In the rows, 128 means zero.
A single turn carries every row of the set below to another of its rows. Some are shown first; where does it send the rows asked next?
Defa: [158 139 118 112 142 115 148 133 135 155 130 133 123 130 128 132 104 160
 101 132 171 131 139 143 140 153 142 125 145 116 159 114 124]
kasel: [141 137 164 124 132  94 102 104 101 121 121 126 125 115  92 111 145 138
  93 141 144 149 113 144 151 152 125  91 130 135 134 129 118]
nid: [139 146 132 120 148  95 139 120 139 156 134 125 143 143 118 122 127 137
  88 137 130 106 169 137 148 167 156 115 130 121 156 142 149]
Ladu: [117 115 151 133 133 112 100 139 117 107 147 117  93  94 129  98 131 143
 104 123 119 117 160 152 139 149 147 129 138 147 169 102 127]
Tak: [130 115 152 149 134 121 113 107 124 106 144 149 103 112 135  93 126 128
  91 107 150 125 143 169 147 159 147 151 129 155 137 121 135]
Zus: [131 119 130 141 136 118 114  91 109 134 109 148 124 138 144 137 131 146
  94 130 115 139 140 158 157 135 105  85 140 121 160 101 128]
Ligom: [163 134 125 110 136 113 151 146 136 157 121 126 129 126 125 131 132 152
 110 138 157 119 158 141 131 161 133 111 141 108 158 114 121]
gike: [110 142 146 150 144 102 104 131 132 134 129 106 130 127 113 114 147 138
  95 119  91 114 161 146 140 145 140 125 125 155 145  94 110]
nikub: [137 112 122 123 143 101 126  96 126 141 105 153 105 146 153 111 137 147
 103 130  94 136 141 157 161 142 116  99 150 130 134 121 125]
muzo: [137 136 163 142 131 106 114  92  95 123 119 127 142 118 112 139 141 126
  92 144 145 134 126 157 158 132 122  88 136 130 149 112 133]
Dibid: [111 111 140 155 142 109 102 131 121 115 136 106 100  98 116 103 125 148
 100 121 128 126 168 166 138 139 141 129 140 140 160  92 132]
gura: [151 118 140 122 143  87 140  95 130 142 112 137  99 140 146 101 147 141
 108 140 112 147 131 169 151 127 146 111 167 139 138 121 123]
luto: [127 122 155 127 128 117 127 101 121 102 144 159 103 127 137 101 117 124
 102 113 157 123 132 167 133 162 147 151 128 132 133 118 117]
rit: [112 119 143 146 123 111 105 126 122 110 148 116  94  99 131 102 128 150
 116 125 134 118 146 174 135 146 138 129 129 142 145  81 116]
vak: [148 116 118 133 135 102 135  85 121 143 109 149 116 140 155 124 144 142
 105 142 103 131 143 168 155 136 116 101 150 139 133 113 128]
kozot: [156 133 110 111 145 117 138 138 129 153 120 134 126 125 125 133 104 154
 106 137 164 129 145 147 128 165 142 122 150 107 154 121 112]
Fekis: [146 133 115 133 148 118 124 120 128 135 126 158 119 130 137 120 122 139
  98 119 163 136 119 150 130 166 140 149 119 147 122 127  93]
mas: [121 123 152 148 137 123 114 106 127 107 149 151 101 118 142  90 118 131
  93 116 154 123 134 169 137 151 156 143 126 151 151 126 122]
kunes: [142 147 138 121 151 110 128 124 134 151 126 123 143 135 121 124 127 130
  90 131 127 105 175 140 144 169 162 112 148 114 162 141 143]
mil: [152 136 119 119 127 127 144 130 127 156 128 131 121 138 128 128 101 146
 110 139 160 124 146 147 128 166 141 120 132 100 155 132 121]
fedid: [106 120 140 148 142 120 101 134 124 112 141 113  95  91 123  99 122 153
 100 129 125 118 159 153 137 134 138 122 138 145 159  95 117]
nop: [111 134 123 142 158  91 110 133 128 142 122 105 131 124 101 121 139 142
  87 131  99 117 175 132 141 151 136 124 124 143 139 111 122]
Paze: [133 140 156 120 136 105 138 130 139 147 130 123 144 138 110 111 132 132
  90 135 106  99 177 140 142 163 145 110 140 125 164 131 136]
gesil: [152 121 139 114 144  84 126 108 132 141 112 131  92 138 144  90 149 149
 115 130 115 145 129 165 159 140 147 102 158 131 132 134 128]
sut: [126 120 149 139 137 126 115 108 119 107 151 151 103 127 143  91 128 131
 103 106 136 126 129 148 137 155 153 152 126 161 151 121 114]
zime: [143 134 166 128 134  85 115 107 105 127 121 119 122 106 101 115 157 129
 100 152 146 143 113 149 157 139 134  97 138 141 126 123 121]
fes: [137 121 133 138 129 115 125  86 101 129 110 144 135 128 131 143 127 137
  96 146 119 128 140 161 154 132 101  89 145 127 147 104 129]
dapeb: [124 140 136 134 147 101  96 153 121 138 120  99 119 112 115 130 148 135
  91 127 100 118 173 135 140 154 142 121 124 139 151 108 118]
kelak: [144 122 158 112 141  78 131 110 120 133 116 123  98 117 112  96 146 140
 106 151 128 154 116 154 149 130 144 110 163 139 129 123 112]
Minid: [151 131 122 128 146 123 129 121 128 131 126 156 114 126 129 121 116 144
  91 111 161 140 119 140 142 158 130 156 127 152 120 113 101]
seru: [150 133 159 113 145  83 113 116 116 130 113 114 102 125 107  94 144 149
 108 134 136 161 112 154 149 135 147 100 155 131 135 128 113]
tilaz: [118 143 130 142 159 108 101 134 131 139 124 108 129 114 113 119 149 137
  89 126  97 108 174 126 145 153 141 119 128 148 138 115 119]
sabud: [138 151 141 124 141 109 124 133 128 154 118 119 139 145 116 133 125 121
  85 133 119 113 172 139 140 169 153 119 126 111 153 145 132]
mov: [138 132 153 144 125 112 102  90  99 126 124 138 135 120 120 131 144 138
  90 138 144 137 128 156 157 150 114  77 124 126 157 115 137]
Sef: [156 138 128 121 149 117 139 123 127 136 116 153 124 145 134 133 136 133
 101 110 165 138 128 139 127 157 138 147 125 129 126 113  95]
zogi: [147 129 111 135 138 133 131 120 123 140 133 147 112 138 140 117 120 148
 115 116 159 138 116 139 127 157 136 145 119 142 134 115  94]

Fekis -> mas
zime -> muzo
And these:
Tak -> Dibid
Ligom -> Sef
gesil -> seru
sabud -> mil

